(in the rows, 128 means zero)
Named turns come first, each shown by rows before and after it. Which turns, in which order, take the first row of each pair that follows to the second? Write the first one first, as in the answered first pair.
turn Q:
[129 130 120 134 135 126 142 135 129 108] => [131 131 106 131 131 132 122 128 129 110]
[159 138 107 124 133 127 116 146 127 103] => [147 120 109 126 135 151  94 119 131 120]
[162 182  91 129 118 100 101 168 123 121] => [134 137 101 135 121 161  58 104 130 157]
turn F:
[ 99 119 102 124 109 150 140  83 127  95] => [ 90  99 136 132 103 162 144  93 136 139]
[142 133 131 125 126 118 156 157 110 107] => [139 122 142 129 125 123 158 163 112 123]
[ 85 142 111 135 144 142 122 118 119  78] => [ 73 112 149 151 146 158 140 129 125 115]
turn W:
[123 114 142 129 120 157  96 141 141 173] => [112 103 151 133 129 163  99 130 137 165]
[123  94 142 122 129  99 183 140 120  83] => [145 130 124 112 108  85 161 184 130 101]
[130 132 118 127 119 131  98 147 120 183] => [119 117 119 127 130 147  92 112 117 174]
[ 91 151 151 132 160 130 142  79 105  72] => [101 163 167 134 155 103 170 128 106  79]
Now pairs of rows:
(two turns a pair)
[138 127 124 112 128 139 102  96 119 107] => [134 113 162 122 132 121 155 130 118 120]  Q, W
[ 99  62 148 127 159  96 133  55 112 121] => [147 131 149 121 125  38 151 181 130 156]  W, W
[147 164 101 115 128 116 125 134 123  98] => [123 112 164 134 131 134 154 142 130 157]  F, F
[128 118 180 153  90 150  94 170 158 239] => [105  84 178 158 109 184  77  97 150 219]  W, W
[154 128 129 140 141 111 155 188 114 110] => [145 120  89 136 143 156  78 113 119 102]  Q, W
[123 152 105  90 116 144  83  88 111 125] => [ 99 109 176 106 132 125 167 116 106 144]  Q, W
[160 142 108 142 128 134  93 136 108 163] => [146 134 103 142 154 118 129  98  91 100]  F, W
[116 131 123 117 143 143  94 120 129 141] => [109 124 144 122 158 121 150 134 120 120]  W, Q
[157 135 124  97 105  88 132 173 127 120] => [130  90 126 106 112 151  81  99 131 145]  W, Q
[128  57 109 151 117 160 124 135 127 148] => [151  90 103 146 104 123 143 192 129 145]  Q, W
[139 155 115  90 116 143  81 147 127 166] => [111 102 160 106 132 160 117 122 120 180]  Q, W
[125 153 122 133 108 109 105 140 124 118] => [104 110 154 141 117 131 120 116 125 135]  Q, Q
[162 158  82 119  92 158  75 155 163 145] => [117  82 177 142 130 154 181 159 147 164]  Q, Q
[155 138 148 138 124 103 171 126 101 122] => [156 135 116 133 116 144 101  84 113 137]  Q, Q
[199 136  88 138 165 118 123 149 136  90] => [160  71 130 152 178 164 129  99 136 126]  Q, Q
[120 110  48 123 125 134  56 105 133 135] => [ 87  42 144 148 152 113 166 142 123 160]  Q, W
[141  96 132 125 108 172 170  82  96 119] => [174 134 132 121  84 135 185 162 105 142]  W, W
[128 110 122 132 144 138  89  84 119 147] => [144 134 140 134 154  80 158 145 110 121]  Q, Q
[156 173 106 112 130  96 142 156 125  91] => [130 151  89 114 141 130 105  89 121  77]  W, W
[142 122 139 111 146 110 134  99 134  46] => [161 147 113 104 132 115 101 105 140  58]  W, Q
[121 118 100 117 122 167  58  85 131 135] => [104  96 157 126 154 106 191 125 106  88]  W, Q
[129 132  88 134 151 163  87 113 141 133] => [114 106 131 139 175 133 170 126 126 103]  W, Q
[133 110 111 145 133 107 140 112 123  77] => [117  80 144 157 136 131 143 116 129 120]  Q, F
[ 96 103 117 135 140 159 185  83 128 127] => [135 157 103 126 104 118 184 177 140 153]  W, W
[109  69 117 162 122 168 105  71 151 170] => [101  61 119 160 137 163 128  53 140 138]  F, W
[128 149  93 122 139 116 111 106 112  76] => [118 117 158 137 141  99 176 161 113 121]  F, W
[103  87 155 132 133 164 129  99 127 135] => [146 161 113 115 119 103 138 165 125  92]  Q, Q
[131 172  92 135 134  89 118 121 135  71] => [117 150 105 138 151  95 132  99 127  65]  W, W
[ 96 103 172 128 153 132 157 159 147 172] => [119 143 126 119 128 143  87 165 161 184]  W, W
[145 152 128 132 115 109 136 176 134 139] => [123 115 138 138 120 156 101 122 140 168]  Q, Q
[120 113 121 119 126 129 135 148 146 153] => [124 132  96 111 128 124 118 132 144 123]  W, F
[125 111 163 119 152 108 197 129 108  86] => [174 183  99 104 107 106 111 170 129 120]  W, W
[130 129 113 159  99 103 121 178 116 135] => [110  95 126 165 104 140 102 137 120 157]  Q, Q
[112 112 148 138 152 157  83 136 125 193] => [126 134 153 140 143 125 107 186 125 191]  Q, W
[145 143  99 135  92  80 143 139 124  81] => [142 133 128 143  85  78 161 168 131 115]  F, W
[133 131 128 140 134 125 124  78 110 111] => [139 138 131 140 135 101 144 101 108 100]  Q, Q
[182 204  97 109  96  83 113 210 143 142] => [114  97 198 138 153  91 232 159 118 123]  F, F
[109 116 144 124 124 167 112 133 142 162] => [115 140 107 115 140 142 121 101 124  88]  F, F
[131 100 140 137 111 146 135 146 135 177] => [136 116  92 124 115 152  94  97 128 127]  F, W
[140 141 127 131 101 166  68 156 153 218] => [100  75 199 148 139 148 175 140 129 189]  W, Q
[116  87 144 142 151 159 120 118 148 172] => [156 159 111 125 135  97 140 182 142 133]  Q, Q
[143 146  98 129 136  94 135 124 109  90] => [122 108 115 135 150 120 132  83 107  93]  Q, W
[136 138 103 118 132 141 106  79 124  92] => [121 108 161 128 141 119 184 119 119 108]  Q, W
[136 161 107 128 108 120  94 145 148 131] => [ 98 112 130 134 137 145 122  85 134 105]  W, W
[124 156 135 116 188  89 169 146 114 106] => [129 164  91 105 183 123 106  98 115  99]  Q, W
[129 139 122 121 126 130 125 150 142 137] => [119 130 133 122 142 127 151 136 133 116]  F, F
[124 143  86 118 118 133  78  93 119 126] => [ 99  99 145 131 152 111 170 107 104 109]  W, W
[128 164 156 140 141 107 170 207 110 107] => [122 165  86 128 139 168  60 104 114  90]  Q, W
[145 167 115 124 126  98 144 166 132  80] => [130 120 169 141 125 124 157 184 144 157]  F, F
[140 148 154 139 115 103 119 177 150 166] => [130 132 153 143 117 135  92 143 155 181]  Q, Q
[125 120 148 120 144  92 172  89 107  92] => [136 145  99 111 130 114 107  68 114  91]  Q, Q
[ 88  98 146 112 158 170 140  77 134  98] => [126 154 142 103 138 103 183 182 134  91]  Q, W
[147 140 124 116 131  95 148 151 112 131] => [150 148 110 114 128 102 125 148 116 140]  F, W
[125 110 142 137 105 144 106 156 143 189] => [139 134 134 130 102 116 128 185 138 172]  Q, Q
[109  93 135 132 156 148 118  90 125 139] => [130 120 148 132 142 104 155 166 129 152]  W, W
[148 160 121 142 114  87 127 174 123 113] => [127 134  99 140 129 132  80  87 121  90]  W, W
[120 188 122 116  98 138 109 152 132 124] => [ 89 140 136 126 122 166 120  87 120 102]  W, W
[147 146 140 106 137 108 142 122 124 118] => [145 142 135 108 138 125 121  94 127 116]  Q, W
[121 105 145 125 169 118 204 103 105  91] => [145 117 152 133 118 145 135 171 145 210]  F, W
[145 161  88 133 126 146  75 113 132 135] => [115 108 169 151 153 126 181 132 121 141]  Q, Q
[143 163 157 142  97 138 101 138 149 162] => [117 125 166 150 117 160 110  85 140 143]  W, W
[ 95 114 162 138 133 156  91 141 145 166] => [115 144 152 135 122 126 102 183 147 162]  Q, W
[138 121  98 112 140 161  80 123 128 143] => [125 102 119 115 148 165  92 111 123 148]  W, F
[118 142 110 114 130 120 125 110 105  93] => [114 124 152 123 128 110 161 152 111 132]  F, W
[103  98 130 112 131 134 130  91 109 138] => [126 130 131 106 117  94 156 154 110 135]  Q, W
[146 126 157 128 121 115 161 130 128 123] => [156 152 117 115 110 126 116 114 130 114]  Q, W
[111 123 156 120 117 149  80 144 150 202] => [130 148 161 119 117  95 139 201 141 176]  Q, Q
[127 144 123 130 129 112 144 132 129 105] => [117 120 125 136 131 143 118 101 133 122]  Q, Q
[139 140 115 119 123 120 131 137 131 118] => [123 110 137 126 132 144 127 115 132 136]  Q, Q
[146 170  77 101 113 130  52 164 140 147] => [123 141  74 106 133 161  42  94 132 118]  Q, F
[ 97  84 120 114 155 172 120  72 120 109] => [127 119 151 118 138 106 191 191 121 133]  W, W
[125 134 159 117 139 113 158 152 123 122] => [134 154 136 110 130 108 146 153 119 102]  W, F
[128 131 132 123 114 148  89 132 144 172] => [125 142 106 118 122 152  76 100 134 133]  W, F
[146 156 122 111 133 105 146 143 105 117] => [133 138 113 113 133 150  98  95 110 135]  W, Q
[134 142 106 130 119 144  94  94 124 126] => [115 110 159 142 130 129 164 122 119 143]  Q, W
[ 98 115 143 115 126 123 121 116 105 115] => [111 137 128 106 120 106 115 131 106 103]  Q, Q
[149 144 147 128 108 115 122 172 146 174] => [154 170  96 111 119 104 108 129 133  98]  Q, F
[136 133 160 145 113 132 140 184 135 177] => [127 121 152 147 112 159 109 155 142 193]  W, Q
[142 183 127 144 121  90 129 153 114 143] => [116 141 122 150 134 142  92  72 109 146]  Q, W
[131 135 129 146 141 114 143 120 117 103] => [132 127 146 150 139 117 152 138 122 126]  W, F
[ 96  77 200 144 161 168 133  79 124 137] => [167 201 111 113 128  87 117 166 122  70]  Q, Q
[136 122 106 119 124 156  85 115 132 151] => [128 113 148 127 138 110 172 158 121 133]  Q, Q
[136 109 153 128 111 110 163 144 135 173] => [161 157  92 109 104  97 125 134 127 117]  W, F
[ 98 125 110 142  90  98  96 124 102  87] => [ 94 111 146 152  93  89 136 154 103 105]  F, W
[ 92  91 165 119 170 135 196  91 106  96] => [139 145 165 114 122 106 176 210 134 173]  W, F
[102  89 170 116 142 145 107 135 118 168] => [124 125 162 108 129 103 130 188 117 152]  W, Q
[101 120 118 155 141 125 124  94 121 102] => [120 152 111 150 132  95 136 131 121  91]  W, Q
[102 113 109 123 148 138 121  68 107  75] => [120 115 123 131 111 165  65 122 140 179]  F, F
[103 122 131 146 116 159  92  88 158 151] => [110 130 163 150 129  96 181 146 145 114]  W, Q
[142 126 143 133 104 141 122 136 131 151] => [138 134 118 124 114 142 114 103 126 111]  F, W
[116 106 131 140 102 185  57 116 148 205] => [137 142 163 137 111  86 180 221 131 155]  Q, Q
[118 123 152 121 129 145 128 166 133 159] => [129 141 130 115 117 142 106 166 133 153]  Q, Q
[108 118 130 101 138 118 154 103 111  98] => [123 139 117  94 131 100 150 126 115  93]  Q, W
[136 135 127 121 106 165  58 127 150 195] => [113 124 107 113 152 139 111  50 114  65]  F, W
[ 93  86 154 141 142 140 133  95 127 134] => [137 162 102 124 122  89 124 152 125  91]  Q, Q
[152 185 102 121 111  93 124 179 119 100] => [108 107 120 134 130 177  75  71 124 133]  W, Q
[111 102 145 126 141 152 113 108 134 139] => [138 150 130 116 131 102 137 161 127 108]  Q, Q
[111  88 175 143 155 119 200 123 125 131] => [137 130 157 134 140  88 204 170 126 120]  Q, F
[125 137 139 113 165 116 188 134 120  93] => [148 163 132 112 136 113 151 185 138 143]  F, Q
[154 114 116 121 108  97 116 173 138 147] => [135  89 130 126 136  89 160 142 121 104]  F, F
[102  96 174 136 143 130 180 135 129 149] => [142 157 118 126 107 129 106 176 148 177]  W, W
[107  97 133 133 143 137 153  85 115 109] => [136 147 118 125 124  94 165 153 118 102]  Q, W
[ 89  80 178 107 106 163 139 120 140 179] => [115 112 162 101  87 146 130 170 150 193]  W, W
[102 107 156 162 129 142 132 112 119 178] => [108 126 117 154 125 152  89  84 120 158]  F, W
[117 104 138  97 148 132 158  89 130 108] => [140 146 101  86 137 115 135 105 132  87]  Q, Q
[100 114 169 136 140 135 174 127 117 129] => [137 173 127 126 104 128 115 172 137 152]  W, W
[119  68 113 113 133 166 134  81 114  96] => [148 121  94 102 125 113 166 139 112  59]  Q, Q
[127 109 144 136 121 176  91 136 163 150] => [120 112 124 131 141 164 102  95 148  86]  F, W
[111 146 110 123 123 124 105 115 119 106] => [102 115 149 135 120 135 118 125 124 150]  F, F
[130 145 129 118 127 104 149 146 123 113] => [115 122 126 121 123 146 104  99 128 136]  Q, Q
[165 161 116  82 123 106 120 190 121 147] => [127 106 165  98 160 104 192 157 105 125]  F, F
[112  87 123 124 104 151 112 124 122 150] => [119  98 135 123 108 111 157 163 115 131]  W, Q
[114 120 140 133 121 168 106 101 148 145] => [115 117 172 136 127 138 153 142 143 152]  W, W
[135  99 197 120 134 139 151 146 121 103] => [166 145 162 108 113 120 123 181 129 107]  W, F
[175 102 122 147 125 112  92 143 147 136] => [154  74 134 152 142 127 104 111 138 124]  W, W
[111  95 157 127 110 152 103 130 142 169] => [138 142 139 116 101  99 131 185 137 134]  Q, Q
[145 142  93 138 157 135 119 100 114  76] => [123  88 145 153 157 169 126  96 120 135]  Q, F
[118 104  66 114 134 148  76  79 133 111] => [109  92 112 121 158  99 184 116 118  71]  W, Q
[107 113 114 121 132 116 182 118 126 104] => [135 157  86 113 104 109 143 155 137 124]  W, W
[142 158  99 122 114 138  81 156 141 174] => [108  98 146 136 141 167 112 121 132 190]  Q, W
[117 119 124 135 149 115 162  85  88  62] => [122 137  97 126 138 131 121  70  93  63]  Q, Q
[116  95 157 133 145 124 173 138 125 113] => [145 146  88 118 120 136  92 128 137 105]  Q, Q
[125 101 159 139 152 165 116 116 109 207] => [136 116 164 141 145 150 129 153 112 210]  W, W
[138 125 156 127  89 119 182 203 140 212] => [162 197  40  98  98 104 123 127 119  77]  W, F
